In the rows, zero is written as 128.
Turns in one plane each, and the order they were made in; the first pair answered:
Q_62 (before |-> after):
[105 144 116 123 133  97 146 142] |-> [109 147 136 151 126 106 147 128]
[109 161 147 148 105 135 144 124] |-> [125 107 160 158 123 119 113 115]
[182 143 147 116 142 112 137 154] |-> [179 150 147 115 138 115 142 155]
[ 97 133 103 121  84 101 135 166] |-> [101 143 132 164  73 113 141 142]
Q_354 (before |-> after):
[136 129 116 102 103 158 135 156] |-> [157 122 156 142 128 158 137 131]
[147 143 135 118 162  86 136 143] |-> [138 135 116  91 140 100 121 164]
[108 122 123 142 162 117 120  83] |-> [ 91 124  94 108 144 121 118 103]
[162 112 168 145 117 164 142 156] |-> [133 143 165 158 139 116 182 133]
Q_248 (before |-> after):
[185  92 169 138 159  89 125 159] |-> [196 125 162 138 186 117 145 135]
[102 121 107 112 105 125 106 133] |-> [112 104 116 124 116 134  94 120]
[124 133 103 143 117 102 126 137] |-> [131 117 111 150 128 104 114 128]
Q_984 (before |-> after):
[148 122 140 128 132 169  86 121] |-> [128 107 116 106 124 142  73 128]
[161 113 136 104 121 143 123 143] |-> [141 120 114  88 120 129 126 143]
[109 138 138 153  94 214 114 126] |-> [118  77 148 149  91 185  78 147]

Between the rows of a pair lie 2 to 3 turns.
[143 100 130 121 132  70 118 125] |-> [129  98 121 110 105  76 115 141] | Q_354 Q_62 Q_248
[178 128 136 131 176 213 110  78] |-> [149  81 102 103 185 174  76  75] | Q_984 Q_984 Q_354
[120 109  96 110 141 141 113 106] |-> [117 140 108 127 121 170 129 107] | Q_248 Q_62 Q_354
[118 120 126 141 111 163 104 112] |-> [101 131 116 133  97 150 109 130] | Q_248 Q_248 Q_248
[158 138 133 110 124  86 149 177] |-> [155 140 128 119 166  77 153 140] | Q_248 Q_248 Q_354
[ 92 162 106 120 104 152 132 128] |-> [128 154 152 166 130 158 127  98] | Q_354 Q_354
[121 189 119 117 152 131 162 136] |-> [175 118 156 119 170 124 120 156] | Q_984 Q_62
[157 160 104 116 125 133 130 156] |-> [170 152 131 153 140 141 129 127] | Q_62 Q_62 Q_248
[135 111 144 144 154  80 130 111] |-> [107 141 147 164 114  92 141 110] | Q_354 Q_62 Q_62
[136 138 140 133 156 133 146  83] |-> [ 98 146 112 106 112 104 148 113] | Q_248 Q_62 Q_354
[115 164 151 168 104  85 178 118] |-> [103 143 145 165  96  69 161 120] | Q_248 Q_984 Q_984
[125 113 119  99 121  83 137 174] |-> [140 131 119  93 103 131 137 186] | Q_354 Q_62
[102 131 107 114 132 102 134 129] |-> [137  97 138 141 142 105 119 126] | Q_62 Q_984 Q_62
[164 144 132  89 150 141 146 154] |-> [174 123 163 125 138 125 141 156] | Q_62 Q_354 Q_984
[140 147 152 140 127 138 145 132] |-> [151 126 155 142 141 131 137 127] | Q_248 Q_62 Q_248
[122 158 116 131  93 158 123 136] |-> [127 101 135 154 138 100 101 112] | Q_62 Q_354 Q_62
[141 181 132 132 137 136 148 143] |-> [125 153 139 148 102 101 132 163] | Q_248 Q_62 Q_354
[170  90 145 123 147 139 106 141] |-> [104 147  99  93 104 118 140 150] | Q_984 Q_984 Q_248
[155 116 160 154 154 138 131 112] |-> [157  95 140 130 131 164 107 140] | Q_354 Q_354 Q_354
[129 169 125 130 137 149 152 110] |-> [108 167 127 146 123 133 150 110] | Q_354 Q_62 Q_354
[169  80 143 112 111 103 117 198] |-> [166 110 129  94 144  75 152 191] | Q_354 Q_62
[107 130 111 136 155  86 152 136] |-> [104 155 106 132 103 145 147 159] | Q_354 Q_62
[186 142 178 135  95 146 140 219] |-> [178 149 203 164 119 101 161 186] | Q_354 Q_248
[112 159  94 112 154 117 143  79] |-> [ 96 163 122 153 115  99 149  89] | Q_248 Q_62
[134 164 151 169 155  97 145 121] |-> [106 170 146 172 108 113 139 133] | Q_354 Q_62
[ 74 107  95 136 134 144  95  58] |-> [ 93 143  81 113 158 168 122  61] | Q_984 Q_62 Q_248
[120 108 145 173 143 129 122  81] |-> [113 122 117 149 163 137 127  72] | Q_984 Q_248
[129  94 156 152 101 109 114 147] |-> [113 118 132 139 155  80 138 107] | Q_248 Q_354 Q_62
[157 110 157 136 139 118 116 136] |-> [154 141 150 131 152 115 147 127] | Q_248 Q_354 Q_984
[ 80 150 125 160 164  77 149  64] |-> [118  86 119 127 200  62 106  89] | Q_984 Q_62
[132 120 145 129 117  78 135 151] |-> [122 120 131 117 134  69 134 131] | Q_248 Q_354
[103 120 131 134 160  61 133 119] |-> [133 143 169 172 164 101 146 106] | Q_984 Q_984
[112 105 151 177 139  65 125  91] |-> [ 68 148 107 141  91  75 144 122] | Q_354 Q_62
[167  76 137 124 149 103  90 157] |-> [175 164 143 144 173 159 150 118] | Q_248 Q_248 Q_62
[153  80 108  80 118 134 102 183] |-> [123 140 102  98 179  72 168 124] | Q_248 Q_354 Q_354
[156  80 144 125 161  84 112 134] |-> [ 97 129 106 109 143  64 144 130] | Q_354 Q_984 Q_248
[170  70 155 115 145  99  92 160] |-> [ 85 196 120 132 106 126 168 121] | Q_984 Q_62
[131 117 138 116  62  75 122 208] |-> [138  53  92  82 164  97  74 128] | Q_248 Q_248 Q_984
[133 132 139 149 159 144 136  97] |-> [125 152 134 148 146 129 153 106] | Q_248 Q_62 Q_248
[100  87  90  76 114 163  95 136] |-> [110  98  99  95 173 160 111  84] | Q_354 Q_984 Q_248
[164 120 130 108 168  91 137 132] |-> [162 153 118  87 135 151 142 151] | Q_62 Q_354 Q_984
[123 130 120 106 117  92 133 163] |-> [161 106 144 122 141 145 111 144] | Q_354 Q_248
[116 121  68  96 133 131 108 148] |-> [106 170  82 122 111 155 141 140] | Q_248 Q_62
[139 142 101 115 175 113 147 130] |-> [163 153 129 135 139 166 143 148] | Q_62 Q_354 Q_984
[110 145  83  87 156 121 127 127] |-> [139  86 119 119 151 123  86 125] | Q_248 Q_248 Q_354
[148 137  96  98 190 151 138  94] |-> [110 166  88  98 164 130 161  92] | Q_62 Q_62 Q_354
[ 84 128  67  64 122  60 127 150] |-> [103 160  54  54 166 137 135 110] | Q_248 Q_248 Q_62
[104 174 133 162 110 126 149 112] |-> [102 156 133 155 107  85 146 130] | Q_984 Q_354
[108 151  95  90 131 125 137 139] |-> [161 124 158 150 150 157 123 110] | Q_984 Q_62
[129 116 118 105  90 121 115 180] |-> [151 102 164 160 152 100 123 117] | Q_248 Q_354
[141 137 112 107 174 146 138  91] |-> [134 131 103  81 111 156 122 150] | Q_248 Q_354 Q_248
[133 112 117  94  96  82  96 170] |-> [ 99 135  90  84 108  84 104 142] | Q_354 Q_984
[151 158 149 154 126 141 148 116] |-> [151  96 120 111 136  96 113 145] | Q_248 Q_62 Q_62
[114 145 101 103 105 172 116 131] |-> [148  98 127 121 111 162  86 147] | Q_984 Q_984
[150 145 130 162 189 157 148  79] |-> [176  95 127 132 204 124 122 112] | Q_984 Q_248 Q_984
[134 169  95 136 184 106 149 116] |-> [124 182  82 113 122 126 145 168] | Q_248 Q_984 Q_354
[126  71 127 116 158  86 116 115] |-> [ 96 147 130 152 146 118 165  73] | Q_354 Q_984 Q_62
[105 135  85  98 150 114 135 103] |-> [ 98 146  93  99 103 108 143 142] | Q_984 Q_354 Q_248
[121 154 120 117 144 105 166 139] |-> [113 134 119 114  98 110 144 165] | Q_62 Q_248 Q_354
[ 73 185  91 113  90 150 164 113] |-> [ 90  80 121 149 155  68 110  71] | Q_62 Q_62 Q_354
[151 140 125 129 188 168 132  81] |-> [120 166 127 147 169 148 155  71] | Q_354 Q_62
[ 97 119 123 117  96  65 119 153] |-> [ 72 139  93 111 128  90 120 103] | Q_248 Q_984
[ 91 125  99 120 129  89 119 111] |-> [122 158 149 171 127 135 145 101] | Q_62 Q_984
[127 140 124  97  89  83 165 167] |-> [172  69 159 129 150 125 112 114] | Q_248 Q_248
[112  91 127 154 146  91 111 120] |-> [ 80 138  95 136 101 152 122 129] | Q_984 Q_354 Q_62
[ 79 155 113 123  74  91 140 143] |-> [ 63 151 108 130  89 107 130 113] | Q_248 Q_984
[100 141  94 137 137 148 127  93] |-> [131  87 117 148 139 130  93 111] | Q_984 Q_984
[158 152 134 118 129 188 126 152] |-> [144  86 123 103 127 141  87 162] | Q_62 Q_984
[148  87 104  84 186 148 103 122] |-> [115 133  84  79 188 102 148 118] | Q_354 Q_354 Q_248
[ 93 150 138 157 104 117 153  67] |-> [ 83  96 119 123  95  84 109  94] | Q_248 Q_62 Q_354
[ 93 123 129 135  73 102 107 152] |-> [ 88 140 135 145  89  82 123 135] | Q_354 Q_354 Q_354
[122  77 123 135 121 107  99 119] |-> [115 119 101 122 153 146 121  82] | Q_248 Q_984 Q_984
[ 99 109 119 152 131  91 128 102] |-> [ 95 148 116 149 112 101 153 116] | Q_62 Q_984 Q_248
[137 109 137 111 143 163 123 114] |-> [106 137 117  97 142 128 148 113] | Q_354 Q_354
[105 171 121 109 118  65 173 145] |-> [133  89 133 100  76 114 100 181] | Q_248 Q_62 Q_354
[125 132 150 170 124 175 106 144] |-> [ 92 166 142 173 127 118 141 137] | Q_354 Q_248
[ 91 152 135 154  65 170 132 132] |-> [ 98 134 160 195 126 115 141  81] | Q_62 Q_354 Q_248
[130 121 127 141 142  85 140 126] |-> [123 157 100 112 117 137 147 138] | Q_62 Q_354 Q_984
[113 145 125 132 108 159 133 130] |-> [ 97 139 112 127 104 126 136 125] | Q_62 Q_354 Q_354
[148 148 164 185 130 147 138  94] |-> [106 186 114 129  78 139 157 140] | Q_248 Q_354
[146  83 155 138 138 100 102 125] |-> [155 133 155 147 167 135 144  94] | Q_248 Q_248 Q_62
[ 93 139  89 114 102 158 124  89] |-> [ 97  98 119 149  90 136  99  90] | Q_248 Q_62 Q_62
[ 85 168  93 124 113 182 131  85] |-> [136  80 165 163  80 142  83 138] | Q_248 Q_984 Q_984
[110 101 129 128 130  76 128 108] |-> [ 94 134 106 106  92 103 141 134] | Q_354 Q_62
[140 137 163 198 122 132 122  88] |-> [138 159 163 195 116 116 144 105] | Q_354 Q_984
[160 126 104  76 185 118 141 126] |-> [121 169 109  92 109  91 170 162] | Q_62 Q_248
[147 115 125 110 165 155 110 169] |-> [125 148 116 113 183 106 147 152] | Q_354 Q_354
[137 122 135 143 154 123 115 104] |-> [115 136 131 143 144 114 127 103] | Q_354 Q_62 Q_62
[126 124 121 113 161 100 129 104] |-> [141 156 127 116 140 154 141 114] | Q_984 Q_354 Q_984
[141 108 161 164 134  72 109 101] |-> [114 181 100  94 116  84 153 135] | Q_62 Q_62
[115 100 144 177 123 133 124  99] |-> [120  97 140 171 139 125 122  94] | Q_248 Q_248 Q_62
[140 169 133 150 175 147 167 125] |-> [161 143 146 148 185 138 151 139] | Q_984 Q_248
[119 167  97  89 161 147 161 120] |-> [143 186 140 133 123 160 177 139] | Q_248 Q_984
[131 150 154 135  77 124 148 176] |-> [136 155 168 156  88 118 156 163] | Q_354 Q_354
[136 149 169 148 106 131 147 136] |-> [104 135 139 131  94 101 137 150] | Q_354 Q_248 Q_984
[155 104 133 130 105 148  91 154] |-> [152 114 122 112 111 159  97 155] | Q_62 Q_248
[114 131 141 129 106  93 128 158] |-> [111 158 131 115 108 119 143 158] | Q_248 Q_62 Q_62
[149 102 152 147 166 119 140 124] |-> [127 156 129 134 159 138 172 126] | Q_62 Q_984 Q_62
[ 98 112  90 113 154 115 116  87] |-> [123 122  98 111 173 141 122  83] | Q_984 Q_62 Q_62
[102  81 145 158 124  80  97 108] |-> [ 85 166  83  95 130 150 141 106] | Q_248 Q_248 Q_354
[109 177 127 171 136 152 159  91] |-> [110 138 146 195 111 159 125  92] | Q_354 Q_62
[116 133 126 117 127  96 148 151] |-> [138 115 158 137 109 141 128 155] | Q_62 Q_354 Q_354
[122 174 123 109  93 151 158 158] |-> [118 127 149 136  63 124 127 166] | Q_248 Q_62
[127 145 112  92 126 109 130 155] |-> [127 157 133 121  95 144 131 147] | Q_62 Q_354
[151  90 139 125 120 133 100 149] |-> [130 109 127 127 164  88 124 112] | Q_354 Q_984 Q_248
[165  61 165 132 164  83 116 136] |-> [182  77 132  80 152 136 113 175] | Q_62 Q_354
[141 155 144 141 193 137 134 104] |-> [118 162 105  86 125 157 119 166] | Q_248 Q_354
[144 104 148 153 111 148  97 111] |-> [126 100 117 129 136 142  93  90] | Q_984 Q_248
[159  88 155 162 137 167  73 129] |-> [ 89 157 123 174 127 176 113  82] | Q_984 Q_984 Q_62
[138 136 129 124 164 143 140  94] |-> [136 160 139 135 132 153 159 114] | Q_354 Q_248 Q_984
[122 124 121 158 118  94 160 140] |-> [134 111 130 163  93 131 136 153] | Q_354 Q_62 Q_354
[118 142  91 110 141  47 156 124] |-> [153 110 148 164 128  48 143 130] | Q_62 Q_984 Q_984
[131 171 150 158 117 152 162 122] |-> [101 105 113 105 109  79 120 147] | Q_984 Q_984
[135 154 168 166 144 117 135 115] |-> [114 126 126 114 156  74 115 134] | Q_62 Q_354
[113 117 126 165 162  92 119  84] |-> [105 107  97 130 164 117 100  84] | Q_354 Q_248 Q_248
[127 172 155 168 112 145 163 111] |-> [103 118 141 141  84  78 133 155] | Q_248 Q_984 Q_984
[145 148 118  89 139 144 154 153] |-> [167 122 169 141 130 130 141 153] | Q_62 Q_354 Q_984
[144 166 143 149 138 142 159 109] |-> [144 144 119 113 104 177 129 142] | Q_354 Q_354
[147 133 156 160 137  86 158  96] |-> [118 130  93  92  76 155 126 144] | Q_354 Q_354 Q_984
[147 152  56  53 141 138 133 154] |-> [155 149  62  68 148 181 122 128] | Q_354 Q_984 Q_984
[101 104  98 106 131  98 113 131] |-> [132  95 137 146 152 107 115 104] | Q_354 Q_354
[150 146 166 167 111 149 136 120] |-> [171 130 144 131 161 155 127 108] | Q_62 Q_248
[122 179 147 148 111 122 165 139] |-> [160 128 177 162 131 121 135 143] | Q_984 Q_248
